Here are some points, one per row:
29:-15:-16:-3:-22:-11:-50:-10:30:53:-21:42:15:-28:64:16:-43:-21:-36:33:-19:39:-47:2:51:3:-27:-47:49:17:28:5
-26:0:13:-7:14:-25:20:45:4:31:15:9:14:3:8:-33:-30:3:-41:-58:25:-31:-16:86:-25:-79:30:-23:-31:70:17:-31
3:-21:3:20:-9:5:-5:-37:35:30:-27:-9:-7:-15:25:6:-33:1:-19:53:8:53:-41:-32:7:32:-5:-25:73:55:9:-16
-10:-16:-15:-29:-6:-23:13:2:35:40:-44:53:18:50:31:-25:-16:18:61:5:-11:44:53:-24:-27:11:-71:71:0:43:7:-22
32:-61:23:-48:17:25:-15:13:8:-35:-13:33:-21:14:47:15:1:-13:32:2:41:49:31:25:-19:6:-57:63:-45:6:-28:-22
23:-24:-11:-14:7:63:-12:-23:6:4:19:44:24:-47:50:13:-47:-27:-20:47:-10:7:-21:-18:32:50:4:-51:15:9:20:6
-14:18:-7:13:-58:19:16:18:-14:-32:35:-10:-38:26:-20:-6:-37:-77:-12:-23:-9:40:3:5:29:-39:-17:39:30:17:55:8
-16:27:-60:19:-12:-18:10:5:-15:-54:23:-42:-48:17:26:16:-17:-69:-19:14:12:2:7:2:30:-20:-2:56:63:1:24:-61
-19:4:-32:62:-10:17:28:-22:-14:-13:-45:11:-10:18:-29:64:-25:-1:-13:13:-10:-32:17:23:-39:-30:45:15:-21:22:-7:15
41:21:-39:-10:4:-13:85:3:22:4:36:-69:-12:-25:17:61:2:-7:26:-9:-55:-19:11:15:0:60:-16:-21:-31:-29:45:-21
3:58:-1:-74:39:8:17:-30:58:-3:47:23:-39:-17:-6:-17:12:11:-14:-20:26:24:18:-17:31:-16:27:34:-5:17:-75:-7
56:-7:-3:25:39:47:-33:-4:-27:-37:3:44:-54:11:1:-56:50:-16:-12:-23:26:-3:-22:-22:-1:73:31:-36:-39:-14:25:-33
28:-43:-16:63:50:30:-23:-7:17:18:19:2:-7:17:-46:-69:39:-3:-16:0:33:-8:-30:47:3:36:-22:27:8:-22:39:32
-13:-13:-3:72:-15:-6:-25:-25:3:-38:43:5:15:25:-79:-53:58:13:-18:11:8:-13:-22:36:22:75:-13:-10:-16:0:13:-32
-16:58:-3:10:-14:51:-20:-22:-10:31:-34:40:-16:31:-69:51:-40:-22:22:16:-24:67:-38:36:13:-18:13:29:-22:21:-5:36
13:13:-13:-36:13:-7:34:-59:-48:42:23:-52:-11:-4:41:69:50:13:-17:-27:1:-20:40:-55:40:-7:7:-24:-26:-8:50:-2
-24:6:36:-36:21:-30:2:-8:13:20:32:21:-10:18:-16:-19:-43:7:-41:-37:23:-76:18:42:-10:-41:-15:30:-23:41:-9:-36
41:-49:35:-9:-6:-12:20:-18:7:-26:-12:-5:-1:14:-52:-33:-13:31:79:8:-32:-50:11:20:14:-36:49:-29:36:0:-35:22
-63:20:8:-42:48:42:37:13:-17:11:-34:46:10:-5:15:-24:23:-10:3:20:-9:3:-21:-3:12:-37:19:29:-12:-62:24:4
-3:21:14:-20:18:-4:44:-41:41:-76:65:4:-30:-31:-8:-34:-13:49:-20:-16:30:33:-8:23:41:9:53:-1:1:-15:-34:25
-31:19:15:24:-52:0:4:31:46:6:-1:-29:30:-62:-12:-20:-8:-45:25:-20:60:-11:-10:-72:9:16:32:33:-25:-17:-40:33
56:-47:31:-25:-54:-10:5:2:-13:-64:-3:0:-13:13:-2:-26:1:38:62:-23:-44:-6:3:24:20:9:65:-37:28:21:-47:-12
36:-40:-15:29:29:30:-48:-11:48:5:-10:24:-48:19:-34:-58:29:-19:1:-16:-5:-31:20:59:8:17:-37:-24:-41:-4:37:-20
-27:4:-28:13:23:12:-27:-12:54:10:1:15:16:44:-2:-21:-12:-11:-29:-47:-15:55:9:-24:-58:21:18:-55:51:3:-27:11
-45:-6:20:-27:-57:-14:-9:-12:54:19:-14:-27:6:-16:19:-1:27:-15:57:-3:47:-17:31:-26:-19:22:-10:29:-25:12:-37:72
-4:-43:-78:35:-8:35:37:-4:-32:8:28:-30:51:4:41:11:39:28:-7:-46:2:52:-23:50:4:-8:-25:25:-20:-19:-47:6
-15:-74:-22:13:6:49:-26:-14:15:44:29:-11:19:-38:9:23:-27:3:-35:35:29:16:-28:-18:18:17:-34:-9:59:20:2:-4
54:-11:-8:16:-33:20:-36:26:-24:40:18:-7:38:5:7:-5:-48:21:-4:65:63:32:61:2:3:-15:22:-2:-65:-55:14:-2
-20:8:-4:-22:15:53:43:52:-34:5:-54:5:-19:13:9:-29:3:-10:10:15:37:-5:-38:4:-30:4:27:18:7:-50:4:-42
9:47:-5:29:-35:34:36:15:6:-33:0:-58:-5:43:20:37:34:-44:-20:8:-39:7:12:4:5:-30:-7:54:38:5:62:-34
9:11:-23:-9:-15:-64:29:38:-3:2:33:21:47:18:31:-11:5:27:-68:-36:20:-25:9:55:-22:-17:43:19:-6:56:28:7
33:-10:26:-12:-13:43:5:-13:-62:-35:-15:-2:24:24:-2:-13:2:25:55:4:-16:-22:34:-43:24:-47:14:-51:10:24:-53:49
-8:-5:-11:-32:-44:-91:12:-28:-56:3:0:60:-60:-2:31:-51:22:23:26:26:-1:25:-30:36:-39:26:11:-9:-8:-58:22:9
32:66:-26:-54:63:-31:-27:-12:26:-45:4:13:28:-69:-18:-5:16:6:6:-9:-25:0:-31:2:7:-56:5:15:8:0:-37:-9
-50:-12:34:-13:4:-20:31:44:-42:4:-14:39:-15:-10:-3:-13:12:1:12:12:34:-3:-31:13:-21:-22:11:7:-20:-22:16:-12
-13:51:-32:68:12:-47:21:18:2:-16:-65:4:11:23:-24:-33:10:2:-33:-48:-7:83:24:-62:-22:26:-6:-20:25:13:-20:8
-41:46:25:-7:-36:-22:-48:61:-12:32:-14:-8:-39:-19:-7:42:20:31:-16:-25:-30:-7:-4:28:51:-13:-3:-14:2:-75:-4:14
29:23:4:12:8:-15:-58:-36:24:-19:-6:-4:26:23:-23:-52:7:15:-2:-9:-21:-77:-16:-7:-13:101:25:6:-25:-26:56:-25
2:-31:40:-4:14:-32:29:5:-10:-11:35:20:37:19:-21:-20:-7:-1:39:-3:-7:-56:-4:-40:31:-58:-14:4:54:10:-65:8
-31:3:38:-40:28:-11:-12:33:-56:27:73:-38:-12:7:31:-6:-21:36:-43:-15:-16:6:-9:37:-9:8:2:16:-19:58:29:29
-22:28:12:37:-50:-42:-33:-33:27:-5:3:-53:21:-31:105:4:4:-41:58:-27:10:-20:-32:-22:7:6:35:38:-53:-5:-2:44
-52:27:-18:-6:-3:-51:-15:91:19:34:-23:12:-71:-12:27:16:-25:44:-5:-30:-14:-51:-27:4:44:22:-18:-13:-9:-16:-30:25
-31:23:1:40:44:-49:8:21:-28:-3:21:6:15:12:1:4:-53:51:-19:12:7:-83:-44:-13:-30:-18:-5:60:-23:69:23:-1
-12:15:37:-23:-24:-10:-28:-24:42:54:19:-44:-19:-17:65:8:12:-38:60:-24:82:-41:26:-17:-17:10:3:25:-25:2:-40:2
-53:41:33:0:-17:27:-1:72:31:3:-67:19:-42:-3:62:15:23:21:0:-29:35:-45:25:38:70:1:-39:1:9:-25:-30:13
18:-5:-67:20:-7:53:-2:-29:-46:15:51:8:60:-19:17:-18:5:26:15:-24:2:34:-28:12:5:-6:-59:62:-39:-41:-58:11
5:17:-6:-9:1:69:4:-19:-52:-5:-4:59:-3:29:-45:57:-47:-41:19:8:19:-17:-10:46:-23:48:58:29:-25:3:-34:10
-28:19:-23:52:-43:80:-6:-43:-32:-31:-39:32:-33:-21:18:42:-39:17:-5:16:-7:-48:9:4:-60:8:18:-24:10:61:-26:10
30:-15:5:-6:25:-1:-20:24:-88:58:-12:-45:-3:-14:7:-44:42:-20:-44:82:-95:24:29:-9:-8:-51:18:22:-30:-10:-24:18
-26:-16:-14:-66:23:-13:7:5:-65:-30:14:66:-11:32:37:8:30:-14:12:13:21:-2:-34:-19:-13:-8:47:28:-29:-87:3:-16
45:33:-17:-15:-9:-19:-20:23:8:12:22:4:-45:10:-10:-8:-45:-102:-5:6:-46:-7:35:-2:-15:-1:-65:67:15:-19:5:-12
13:-3:-7:27:-59:19:-42:-35:-6:29:-30:45:-23:-8:-48:42:-27:-11:-11:0:10:-38:-16:22:-84:-40:30:1:27:28:-30:24
17:-57:-15:14:2:28:8:4:55:16:32:27:34:-23:60:40:15:-16:-55:44:-11:-28:0:-41:-20:8:-16:-74:26:37:28:21
-20:-29:-69:37:-41:71:6:-59:-7:43:64:2:23:-47:12:-22:-5:61:19:-41:-28:16:-37:29:-3:-8:-44:53:23:-20:-53:2
-37:-1:36:-3:-17:16:9:8:-22:-1:13:52:-1:-31:36:-7:14:0:-12:5:-15:-27:-6:-13:-64:-7:21:-23:6:-66:-2:-30
-19:45:-10:0:-88:32:-30:94:66:51:1:51:-27:-19:13:32:31:56:-5:-19:-20:18:-10:38:15:-20:-7:-73:19:-21:-14:24
-30:72:-59:17:36:-4:0:12:1:11:6:-42:-18:33:-36:-23:-18:-3:45:-35:-18:66:32:-21:-35:45:1:-38:46:2:7:-56
16:-38:15:-41:-36:10:-13:7:-17:-44:-70:50:13:12:39:1:2:5:27:-17:12:15:30:-13:-2:35:-70:74:-39:6:-36:-67
-57:-33:-47:23:-4:-73:-20:5:56:15:8:-18:17:-42:29:8:-5:-51:55:-25:8:32:-2:-3:20:-22:59:-2:-41:-17:-21:19
56:19:-9:-31:-24:24:86:-28:21:11:-21:-33:-28:-33:-46:-12:35:8:3:-17:-18:19:-7:-25:10:50:0:-47:-55:-4:30:23
8:41:7:-53:72:17:-1:-6:18:-77:7:-47:29:-64:13:-8:-19:17:-18:-13:14:22:-6:54:-8:-35:7:2:28:-15:-28:30
-22:-59:23:-42:-55:33:-32:-36:44:-15:-51:-6:16:-42:9:13:-21:4:-25:21:-5:2:19:-23:8:33:-40:-42:32:53:0:-74
6:8:-1:-26:1:-62:80:-31:20:26:-44:-21:37:-21:-12:18:11:-14:-38:-9:-8:-3:12:-7:47:26:-12:-11:-9:-26:6:34
11:-17:16:-24:43:-42:69:-24:17:-6:-29:-14:-35:-9:11:54:22:-4:-14:-4:-22:-13:44:-33:42:38:-47:-17:-56:8:-22:-9
-7:28:-45:-36:89:-10:-5:6:18:-66:44:8:0:-56:-40:19:0:40:11:1:8:10:11:-21:26:-42:23:8:20:9:-29:29
-21:24:-5:20:-40:-15:-4:-8:6:0:43:-41:19:56:32:-17:-22:27:4:91:40:61:18:-9:-10:-27:-2:-26:-49:-3:0:-37
-36:23:46:12:10:-13:-10:-32:-16:-5:-40:45:-12:18:-39:51:-22:-35:25:37:-3:23:25:85:-25:18:-21:7:-23:58:-48:5
-8:-22:-22:26:71:31:-31:-13:18:22:-36:-7:-42:40:-44:-63:23:22:-5:-15:5:-69:-16:-35:-4:17:8:-34:-32:19:60:35
-4:-55:57:9:7:20:-7:28:-36:69:43:-30:16:-3:33:-11:45:8:-49:40:-94:-3:25:-23:-5:-3:56:39:45:5:-19:-16
-37:44:-28:5:47:-41:-20:41:15:-7:-27:-28:10:72:-23:-11:-34:-10:-26:6:1:0:-22:0:18:91:1:-15:37:-2:-54:7
58:12:70:10:34:7:-10:12:-20:17:-9:-9:55:10:63:4:-36:-2:78:-31:-37:-46:17:2:22:-11:42:-2:34:-2:-38:-13
-10:-20:38:-23:50:32:31:3:-6:-15:24:-7:32:14:16:-21:-1:-12:40:-4:-46:-9:16:41:20:-61:-21:-52:30:7:-66:-6
7:-13:56:-19:28:10:-22:64:-12:-15:31:-6:19:0:-38:11:-54:29:-6:-66:18:52:-38:-48:-43:-70:3:11:-22:45:39:2
-13:-31:43:75:12:-5:-50:-73:46:-39:31:17:-19:19:-35:-30:29:49:-25:-12:-24:6:-10:-19:-28:30:-11:-49:9:-22:46:-7
50:-9:23:8:-2:-20:3:32:-32:-47:41:-7:-11:-9:12:-18:-39:-8:73:-8:-37:-19:18:-20:-3:-69:-46:-43:43:-17:-25:33
10:-28:26:30:-19:-2:6:-56:42:14:-4:-3:31:-23:22:42:-7:17:-56:32:-5:-14:-14:-43:-1:1:-9:-26:53:23:30:-21
13:-46:12:8:-50:7:-24:0:27:-5:-29:-29:-24:17:4:-7:-17:23:8:61:39:25:35:12:18:-55:-30:41:-64:-18:-7:-37
11:5:-35:1:-34:0:-32:29:12:-41:29:-6:1:-2:15:10:-11:-52:-32:7:-6:26:30:-16:-45:-21:-23:1:79:-10:47:33
3:58:-47:4:-62:29:-15:24:-20:-62:50:-17:20:46:-36:7:-5:-44:-6:49:-24:-39:28:-37:20:-31:-46:22:2:-10:34:1
42:0:0:-30:-7:-52:29:-14:-21:-6:10:-35:40:-22:-25:69:38:0:23:-8:17:32:2:-19:17:25:-39:-39:-17:26:29:11
Along one direction, these points spread out more than along any other. Take the direction at right angles to it along which they spread out most. Go by this last direction. Where along it does each point below lie, from 0 to 99? The average is 50, and the first point in the table lies past the average. One standard deviation of the points above along it is 16.
58:10:32:28:34:-63:45:-6:-11:2:1:-21:8:-19:16:76:14:11:9:-7:-12:17:9:-29:33:-1:-25:-24:-22:2:22:28 64
-7:-49:44:-1:-21:-8:-33:19:-39:30:22:-11:14:-29:-23:-11:51:12:-50:34:-94:34:13:-80:11:-34:45:47:30:13:-6:-43 62
38:-30:36:41:50:27:-35:-31:44:14:-21:38:-37:14:-32:-55:30:8:-2:-19:37:3:51:37:10:35:-9:10:1:-10:49:17 24
-38:-6:-20:-25:-13:-22:15:46:-47:-49:1:-4:-21:-3:3:13:23:14:46:39:9:-31:-1:18:0:1:25:42:27:-62:60:14 41
-9:17:39:-10:42:-20:-17:49:-59:19:-20:4:21:-14:-19:30:37:17:56:37:44:-38:-28:17:-40:-40:-18:4:21:-46:21:-55 39
-38:16:-26:-3:45:-5:-35:-16:0:-26:-40:-48:21:85:-11:-1:-5:4:5:-12:0:-11:-11:-24:-34:3:-17:-32:44:18:-19:19 40
-20:-24:-17:5:3:24:-21:-41:41:32:-42:-5:39:-24:2:6:-51:-13:-18:28:-28:4:-27:-41:12:-11:-1:-73:33:30:17:-97 70
18:-26:-30:-38:-6:-45:61:-3:10:51:17:-5:-20:-17:-83:32:4:-19:-11:-27:22:-41:4:-24:37:5:-21:-25:-37:11:4:18 48
68:-22:1:-28:-26:-31:81:-15:28:20:-69:-53:5:-10:-40:47:30:-5:-57:-36:-3:-2:-6:-20:11:-17:-8:-26:-37:-37:22:22 60
48:0:2:41:21:9:-27:-6:41:-3:6:9:-32:60:-27:-60:13:3:-12:-7:34:5:-28:-18:-30:44:32:-6:5:-5:44:-7 21
-44:-7:32:-11:13:46:-28:1:-59:-16:1:0:12:-16:-70:63:-31:-17:14:20:-43:19:15:27:-50:37:14:39:-17:17:19:64 42
9:-3:4:61:15:-28:-53:-37:9:-37:-17:-1:1:21:-6:-49:56:-22:8:-4:2:15:-9:38:8:43:23:-43:-22:3:56:10 26
30:-9:-30:-16:-8:-50:54:-25:-34:61:-1:-42:38:-13:-34:31:44:-19:-28:-15:92:-12:10:19:39:22:-20:-18:16:-14:-19:-16 59
22:22:-18:-12:-27:-12:-13:24:-25:-16:-50:-13:25:-18:-15:-40:-43:44:-43:-9:17:-5:0:51:1:-22:41:35:-26:42:16:20 37
-51:34:45:-4:2:8:44:23:-46:-10:-16:16:-29:22:9:-23:17:-10:10:34:39:53:-44:-19:-18:-9:11:1:-2:-34:5:-19 41
